128 stands for zero in the data rows.
Here are some points:
113|133|135|137|140|110|141|150
132|134|134|137|152|143|143|140
136|134|140|145|144|103|121|101
131|144|119|135|126|141|121|129
134|109|112|140|118|106|154|147
138|90|101|110|104|138|180|195
113|135|136|138|122|129|142|153
191|82|146|212|149|141|120|136
131|117|145|148|152|127|132|112
139|91|102|112|102|139|78|90
134|84|137|168|170|106|121|106
140|85|145|108|148|141|71|86
134|150|113|142|143|106|120|106
147|151|118|135|141|127|104|113
132|145|135|101|142|148|146|165
104|153|158|111|172|162|194|184
111|156|114|116|143|162|120|144
184|134|143|154|146|94|75|89
137|133|192|154|194|96|118|87
114|132|134|136|154|129|131|141
100|160|120|91|119|152|163|158
49|183|94|112|103|137|201|158
149|153|117|148|124|144|168|159
132|112|114|153|121|129|99|144
130|119|134|135|126|126|136|129
136|103|157|113|114|132|139|101
134|165|112|69|115|132|210|197
Here are 21 more points, each followed by its number:
132|144|146|148|152|98|132|112 0
134|107|156|143|161|104|120|132 1
140|134|99|109|99|139|184|134 2
97|135|102|110|107|138|79|94 3
192|165|96|159|97|91|119|83 4
131|118|118|120|125|126|106|114 5
132|134|163|90|153|108|157|150 6
109|134|113|143|144|128|154|148 7
142|131|147|107|146|140|119|85 8
110|134|156|91|170|132|162|173 9
135|103|109|66|114|133|89|151 10
137|133|106|148|145|134|121|179 11
135|104|110|87|114|132|92|131 12
136|133|110|115|114|132|120|101 13
134|109|112|117|118|131|96|106 14
66|136|146|155|172|142|74|136 15
133|112|167|81|118|130|156|154 16
113|134|117|148|153|109|102|129 17
102|173|114|114|123|130|175|161 18
183|132|143|111|59|139|77|89 19
141|87|196|155|146|140|168|166 20
Which three of these numbered points are nearest to each point below, ignoring the direction in which the first points spread most? Their numbers follow each, nearest first.
139|88|102|21|106|136|191|227 > 10 12 16
138|91|101|110|105|137|79|92 > 14 12 5
139|135|175|156|198|190|151|166 > 20 9 1
142|134|99|111|100|139|186|134 > 2 13 5
142|82|147|108|46|141|69|82 > 19 12 14
88|146|155|92|165|127|148|165 > 9 1 6
131|113|135|117|141|129|157|157 > 1 7 9
137|94|104|191|108|137|82|174 > 11 7 17
129|154|158|120|166|164|152|113 > 8 9 18
138|96|142|114|107|136|119|94 > 14 5 13
94|146|115|117|118|131|99|109 > 3 5 14
Here are 21 other points, each followed by its number:
135|105|110|144|114|104|120|132 0
170|133|162|169|111|79|87|98 1
77|171|111|118|124|135|123|131 2
134|106|138|143|116|132|120|131 3
132|114|135|151|142|128|120|129 4
135|133|108|146|113|103|121|101 5
140|87|99|111|102|140|76|89 6
133|112|114|118|121|129|99|108 7
137|134|104|148|109|98|120|97 8
136|102|108|146|113|103|88|99 9
138|130|144|107|144|139|191|190 10
136|98|105|172|108|135|84|182 11
132|95|115|149|122|128|101|130 12
135|134|109|85|113|133|91|101 13
130|119|149|120|126|126|121|114 14
134|106|138|144|88|104|93|103 15
131|116|134|119|123|127|120|112 16
78|155|140|182|180|135|124|100 17
108|134|111|115|117|131|93|106 18
133|134|114|117|141|130|152|160 19
47|182|143|154|174|84|122|159 20
Which three of these numbered points are nearest to each point below, ignoring the direction in which the first points spread most? Their numbers follow each, nearest first.
134|107|137|117|142|133|183|186 > 10 19 4
139|86|100|109|101|140|73|87 > 6 7 13
132|134|116|137|124|110|121|111 > 5 8 9
134|109|154|142|117|131|136|131 > 3 14 4
37|195|90|162|92|141|66|128 > 2 18 17
138|92|102|152|104|95|221|190 > 0 10 3
101|160|104|76|108|170|122|155 > 13 18 7
106|132|109|116|117|132|91|103 > 18 7 2
168|134|160|146|144|134|141|152 > 10 19 4
92|133|96|157|99|142|70|135 > 18 2 12
104|149|120|102|129|127|129|137 > 18 16 7
